0: tensor([-0.38,  1.51,  0.53,  0.45,  0.29,  0.16, -0.90,  0.23, -0.80,  0.75,
         0.02, -0.01, -0.57, -0.58, -0.94, -0.71, -0.06,  0.73, -0.95,  0.90,
        -0.48,  0.56,  1.68, -0.63,  0.19,  2.21,  0.71, -1.37, -0.99, -1.19,
         0.18,  0.92])
1: tensor([ 2.28, -1.89,  1.13,  0.48,  1.34,  0.37, -0.86,  0.51, -0.66,  2.19,
        -0.82, -2.00,  0.77,  0.69,  1.48,  3.23, -0.34, -0.85, -0.96, -0.76,
        -0.08,  0.78, -0.75, -0.12,  0.19,  1.58, -1.21,  0.79,  0.07, -1.24,
         0.18, -1.21])
2: tensor([-1.30, -0.78, -0.08,  0.45, -1.47, -0.07,  0.03, -0.17,  0.22, -1.39,
         0.82,  0.04, -0.84, -0.66, -0.97, -0.87, -0.96,  0.50, -0.38,  0.21,
         0.20, -1.31,  0.22,  0.44, -0.17, -1.36, -1.11, -0.94, -0.04, -0.39,
        -0.27, -0.93])
3: tensor([-1.26,  3.46, -0.42, -0.72, -0.87, -0.30,  1.51,  0.02,  0.64, -1.00,
         0.84,  3.60, -0.09, -0.65,  0.11, -0.91,  0.78, -0.74,  1.24, -0.17,
        -0.35, -1.46, -0.07, -0.01, -0.30, -1.90,  0.61, -1.18,  0.84,  1.81,
        -0.53,  2.65])
4: tensor([-0.67,  3.63, -0.62, -0.89, -1.34,  0.19,  1.35, -0.03,  0.15, -1.51,
         1.46,  2.11, -0.32,  0.21, -0.17, -0.83, -0.52,  0.34,  0.74, -0.30,
         0.08, -0.98,  0.28, -0.33, -0.36, -1.35,  0.17, -0.42,  1.56,  0.69,
        -0.37,  1.27])
5: tensor([ 2.71, -1.14,  1.14,  0.68,  3.50, -0.73, -0.93, -0.75, -0.79,  5.04,
        -0.93, -0.87, -0.65,  0.52, -1.07, -1.05,  2.92, -0.14, -1.05, -0.77,
        -0.60,  6.82,  1.18, -0.59,  0.65,  4.50,  0.09, -1.28, -1.05,  0.16,
         1.36,  0.09])
6: tensor([-1.08, -0.88, -0.45, -0.54, -0.94, -0.62,  1.01, -0.52,  0.84, -0.96,
         0.15,  1.87, -0.35, -0.78,  0.57, -0.85, -0.20, -0.93,  0.97,  0.01,
         0.10, -1.29, -0.60,  0.59, -0.31, -1.28,  0.35, -1.39,  0.71,  1.02,
        -0.64, -0.40])
7: tensor([-1.00, -1.28,  0.63,  0.66, -1.09, -0.59, -0.86, -0.47, -0.82,  1.87,
        -0.13,  1.24, -0.65, -0.63, -0.91, -0.65,  0.33,  0.78, -0.83,  0.60,
        -0.41,  2.37,  1.27,  0.30, -0.26,  3.28,  0.19, -1.38, -1.05, -0.24,
         0.47, -1.21])
8: tensor([-1.24,  0.04, -0.76, -0.88, -1.38, -0.49,  0.88, -0.53, -0.52, -1.61,
        -0.53,  4.97,  0.40, -0.78, -0.65, -1.04,  0.77,  0.30,  2.34,  1.42,
        -0.31, -0.65, -0.18, -0.37,  0.01, -0.48,  2.35, -0.93, -0.80,  3.51,
        -0.53,  1.09])
9: tensor([-0.57,  4.69, -0.40, -0.71, -0.66,  0.33, -0.91,  0.40, -0.74, -1.22,
        -0.22,  2.10, -0.25, -0.49, -0.83, -0.75, -0.76,  0.87, -0.87,  2.13,
        -0.43, -1.30,  2.07, -0.58, -0.08,  1.56,  3.42, -1.37, -0.96, -1.11,
         0.80,  2.70])
10: tensor([-0.52,  3.61, -0.68, -0.90, -1.31, -0.83,  0.59, -0.63, -0.72, -1.58,
        -0.46,  4.73,  0.05, -0.79, -0.92, -0.98,  1.91,  0.35,  1.67,  0.48,
        -0.44, -0.96,  0.59, -0.58,  0.27, -1.87,  1.35, -1.37, -0.89,  3.75,
        -0.60,  3.28])
11: tensor([-1.20,  3.34, -0.69, -1.03, -1.05,  1.58,  0.06,  1.19, -0.60, -1.50,
         1.98,  1.10,  1.41, -0.30,  1.60, -0.31, -1.09, -1.13,  0.96,  0.72,
        -0.34, -1.77, -0.80, -0.48, -0.39, -1.67,  1.60,  1.07,  1.13, -1.31,
        -0.57,  2.44])
12: tensor([ 1.11,  1.60, -0.33, -0.65,  0.14,  0.52, -0.16,  0.46, -0.73, -1.42,
         0.02, -0.91,  1.01,  1.75, -0.07,  0.16,  0.37, -0.33,  0.16, -0.57,
        -0.13, -0.90, -0.14, -0.53,  0.37, -1.57,  0.00, -0.91, -0.24, -0.33,
        -0.02,  1.88])
13: tensor([-0.98, -0.53, -0.49, -0.81, -0.78, -0.69,  1.05, -0.57,  0.68, -1.12,
        -0.03,  2.07, -0.42, -0.83,  0.57, -1.01, -0.31, -0.89,  0.98,  0.28,
         0.09, -1.38, -0.40,  0.42, -0.27, -0.66,  0.67, -1.39,  0.72,  0.97,
        -0.50, -0.09])
14: tensor([-1.09, -1.48, -0.48,  0.67, -0.03, -0.59,  1.07, -0.37,  1.94, -0.84,
        -0.40, -1.92, -0.71,  0.39, -0.35, -1.18, -0.73, -0.14, -0.78, -0.71,
         0.92, -1.73, -0.33,  1.02, -0.19, -1.56, -1.29,  1.00,  1.62, -0.51,
         0.35, -1.21])
15: tensor([ 3.94, -2.00,  1.21,  0.39,  0.31, -0.63, -0.95, -0.36, -0.81,  1.54,
        -0.81, -1.89,  1.37,  1.57,  0.96,  3.40,  1.20, -1.01,  0.22, -0.75,
        -0.39,  5.04, -0.74, -0.35,  0.48,  2.07, -1.28, -1.34, -0.36, -1.21,
        -0.29, -1.28])
16: tensor([-0.62, -1.09,  0.15,  1.52,  1.59,  0.41, -0.69,  0.62, -0.08, -1.02,
        -0.36, -0.92, -0.73, -0.34, -0.86,  0.34, -0.82,  0.78, -0.42,  0.59,
        -0.10, -1.59,  0.48, -0.14,  0.04,  0.84, -0.80,  0.40, -1.00, -0.49,
        -0.08, -0.85])
17: tensor([ 3.03,  2.25, -0.38, -0.99,  1.37, -0.83, -0.04, -0.63, -0.67,  0.24,
        -0.80,  0.18,  0.39,  2.70, -0.93, -0.99,  2.64, -0.18, -0.15, -0.79,
        -0.23,  2.74,  0.31, -0.47,  0.75, -1.86,  0.33, -1.22, -0.98,  1.95,
         0.72,  2.79])

tensor([-1.06,  0.76, -0.40,  0.10, -0.47, -0.12, -0.13, -0.16,  0.54, -1.27,
         0.30,  0.14, -0.23, -0.28, -0.87, -0.84, -0.94,  0.83, -0.65,  0.21,
         0.04, -1.50,  0.61,  0.14, -0.15, -1.65, -0.15,  0.10, -0.53, -0.46,
         0.33, -0.14]) 2 16 6 13 14
tensor([-1.27,  4.14, -0.51, -1.03, -1.12, -0.22,  1.68,  0.08,  0.33, -1.49,
         0.98,  4.31, -0.04, -0.76,  0.29, -0.91,  0.83, -0.82,  1.61, -0.07,
        -0.46, -1.64, -0.08, -0.27, -0.32, -1.95,  0.94, -1.31,  0.81,  2.09,
        -0.61,  3.25]) 3 10 4 8 13
tensor([ 1.49, -1.82,  1.47,  0.88,  2.46,  0.98, -0.89,  1.31,  0.90,  5.24,
        -0.22, -1.84,  0.15,  0.00,  1.13,  3.06,  0.19, -1.02, -1.07, -0.56,
        -0.30, -0.14, -0.89,  0.72,  0.07,  1.97, -1.21,  1.64,  0.22, -1.22,
        -0.42, -1.06]) 1 15 16 7 0
tensor([-1.23,  1.13, -0.38,  0.27, -0.32, -0.02, -0.20, -0.10,  0.79, -1.22,
         0.36, -0.21, -0.45, -0.32, -1.02, -0.90, -1.08,  0.93, -1.03,  0.14,
         0.08, -1.83,  0.81,  0.27, -0.18, -1.74, -0.21,  0.33, -0.46, -0.76,
         0.45, -0.28]) 2 16 14 12 6
tensor([ 0.31, -2.19,  0.62, -0.89,  1.43,  0.97, -0.74,  1.08,  1.00,  1.95,
        -0.74, -1.86,  0.66, -0.85,  2.34,  1.88, -1.04, -0.97, -0.92, -0.80,
         0.13, -1.70, -1.02,  0.34,  0.11,  0.95, -1.36,  3.05,  0.59, -1.20,
        -0.28, -1.08]) 1 16 14 2 12
tensor([-1.20,  3.01, -0.70, -0.96, -1.10,  1.44,  0.15,  1.12, -0.47, -1.50,
         1.82,  0.85,  1.20, -0.26,  1.42, -0.35, -1.09, -0.94,  0.94,  0.64,
        -0.23, -1.77, -0.71, -0.45, -0.36, -1.66,  1.27,  0.92,  1.07, -1.20,
        -0.59,  2.16]) 11 4 12 3 13
tensor([ 1.68, -1.91,  1.05, -0.58,  2.19, -0.02, -0.95,  0.27,  0.18,  3.96,
        -0.83, -1.97,  0.09, -0.70,  1.00,  0.88,  1.17, -0.98, -1.01, -0.72,
        -0.02,  0.00, -0.89,  0.26,  0.56,  2.04, -1.31,  0.27, -0.50, -1.18,
        -0.36, -1.23]) 1 16 15 7 0
tensor([ 0.60, -1.76,  0.78, -0.90,  1.47,  0.79, -0.96,  1.15,  0.32,  2.91,
        -0.84, -2.03,  0.46, -0.93,  2.09,  1.45, -0.39, -0.84, -0.93, -0.76,
        -0.17, -1.76, -0.71, -0.05,  0.29,  1.85, -0.66,  2.25, -0.68, -1.30,
        -0.06, -1.27]) 1 16 14 0 12
tensor([-1.19,  4.53, -0.71, -0.89, -1.31,  0.35,  1.32,  0.07,  0.17, -1.56,
         1.84,  2.78, -0.53,  0.29, -0.63, -1.07, -0.80,  0.55,  0.48, -0.21,
         0.04, -1.71,  0.46, -0.55, -0.44, -1.64,  0.40, -0.28,  1.51,  0.53,
        -0.31,  1.68]) 4 3 11 13 10
tensor([ 3.22, -1.47,  0.93,  0.27,  0.09, -0.40, -0.69, -0.20, -0.52,  1.12,
        -0.57, -1.82,  1.12,  1.23,  0.78,  2.77,  0.87, -0.83,  0.15, -0.63,
        -0.24,  4.09, -0.63, -0.30,  0.35,  1.59, -1.12, -0.86, -0.12, -1.19,
        -0.37, -1.22]) 15 1 7 12 0
tensor([-0.88, -0.24, -0.75, -0.56, -1.05,  0.97,  1.15,  0.73,  1.61, -1.54,
         0.71, -1.65, -0.08, -0.36,  1.20, -0.55, -0.90, -0.38,  0.35, -0.19,
         0.91, -1.62, -0.78,  0.10, -0.32, -1.45, -0.96,  3.08,  2.30, -1.09,
        -0.57, -0.71]) 14 2 6 13 16
tensor([ 1.82, -2.32,  1.52,  0.69,  2.61,  0.75, -0.58,  1.16,  0.69,  5.25,
        -0.44, -1.85,  0.42,  0.26,  1.49,  3.31,  0.27, -1.18, -0.75, -0.77,
        -0.30, -0.12, -1.17,  0.69,  0.19,  1.88, -1.43,  1.09,  0.37, -1.10,
        -0.39, -0.88]) 1 15 16 7 0
tensor([-0.71,  3.59, -0.41, -0.80, -0.61,  0.33,  1.03,  0.16,  0.16, -0.69,
         1.46,  2.13, -0.42,  0.19, -0.42, -0.68, -0.51,  0.33,  0.26, -0.31,
        -0.01, -1.47,  0.24, -0.44, -0.29, -1.01,  0.14, -0.17,  1.17,  0.30,
        -0.33,  1.31]) 4 3 11 13 12
tensor([ 1.91, -1.77,  1.22,  0.05,  1.20,  1.54, -0.84,  1.62,  0.02,  1.92,
        -0.38, -2.09,  1.11,  0.09,  3.43,  4.87, -1.15, -0.98, -0.99, -0.80,
         0.07, -1.71, -0.80, -0.07,  0.03,  1.52, -1.39,  2.83,  0.84, -1.13,
        -0.51, -1.18]) 1 16 15 14 12
tensor([-1.27, -0.63, -0.80, -0.54, -1.28,  1.02,  1.38,  0.74,  2.00, -1.55,
         0.86, -1.73, -0.29, -0.77,  1.41, -0.66, -1.13, -0.38,  0.39, -0.11,
         1.08, -1.69, -0.90,  0.22, -0.45, -1.41, -1.14,  3.72,  2.74, -1.21,
        -0.67, -1.21]) 14 2 6 13 16
tensor([ 2.53,  1.76, -0.28, -0.58,  1.47, -0.63, -0.17, -0.43, -0.57,  0.08,
        -0.73, -0.13,  0.20,  2.28, -0.93, -0.77,  2.12, -0.03, -0.27, -0.62,
        -0.20,  2.11,  0.35, -0.42,  0.65, -1.45,  0.09, -0.95, -0.98,  1.50,
         0.62,  2.23]) 17 12 0 4 3
tensor([-1.23, -2.06,  0.37,  1.15,  2.09, -0.69, -1.04, -0.36,  1.56, -0.17,
        -0.85, -1.88, -0.54, -0.92, -0.92, -0.55, -1.17, -0.39, -1.08,  0.20,
         0.51, -1.74, -0.66,  1.45, -0.06,  3.59, -1.28,  1.25, -0.96, -1.25,
        -0.44, -1.18]) 16 14 2 0 1
tensor([-1.23, -1.66,  0.40,  0.65, -0.61,  0.09, -0.13,  0.13,  2.15,  1.62,
        -0.07, -2.11, -0.87, -0.97, -0.15, -0.96, -0.99, -0.90, -1.01, -0.68,
         0.59, -1.69, -0.42,  1.64, -0.33,  0.66, -1.24,  2.05,  0.96, -1.18,
        -0.58, -1.30]) 14 16 2 6 13
tensor([-1.21, -1.18,  0.65,  0.34, -1.11, -0.78, -0.87, -0.62, -0.81,  2.45,
        -0.39,  1.77, -0.75, -0.92, -0.90, -1.13,  0.57,  0.67, -0.97,  0.64,
        -0.44,  2.53,  1.51,  0.39, -0.28,  3.82,  0.44, -1.39, -1.05, -0.08,
         0.65, -1.21]) 7 0 16 2 13
tensor([ 0.58, -2.24,  0.74, -0.89,  1.88,  1.06, -1.02,  1.22,  0.88,  2.39,
        -0.86, -1.83,  0.84, -0.86,  2.43,  2.21, -1.03, -0.97, -1.06, -0.82,
         0.02, -1.69, -1.05,  0.22,  0.17,  1.39, -1.37,  3.16,  0.31, -1.21,
        -0.22, -1.07]) 1 16 14 2 12
tensor([-1.14,  3.41, -0.44, -0.60, -0.84, -0.19,  1.45,  0.05,  0.29, -1.42,
         0.83,  3.41, -0.16, -0.52,  0.11, -0.83,  0.58, -0.53,  1.24, -0.14,
        -0.33, -1.48,  0.01, -0.23, -0.26, -1.92,  0.63, -1.11,  0.66,  1.66,
        -0.48,  2.63]) 3 4 10 13 6
tensor([ 1.48, -1.02,  0.95, -0.09,  0.82,  1.28, -0.61,  1.31, -0.11,  1.43,
        -0.27, -1.38,  1.04,  0.06,  2.97,  4.03, -1.13, -0.70, -0.65, -0.54,
         0.04, -1.71, -0.65, -0.13, -0.04,  1.08, -0.76,  2.35,  0.70, -0.89,
        -0.38, -0.75]) 1 16 12 14 15
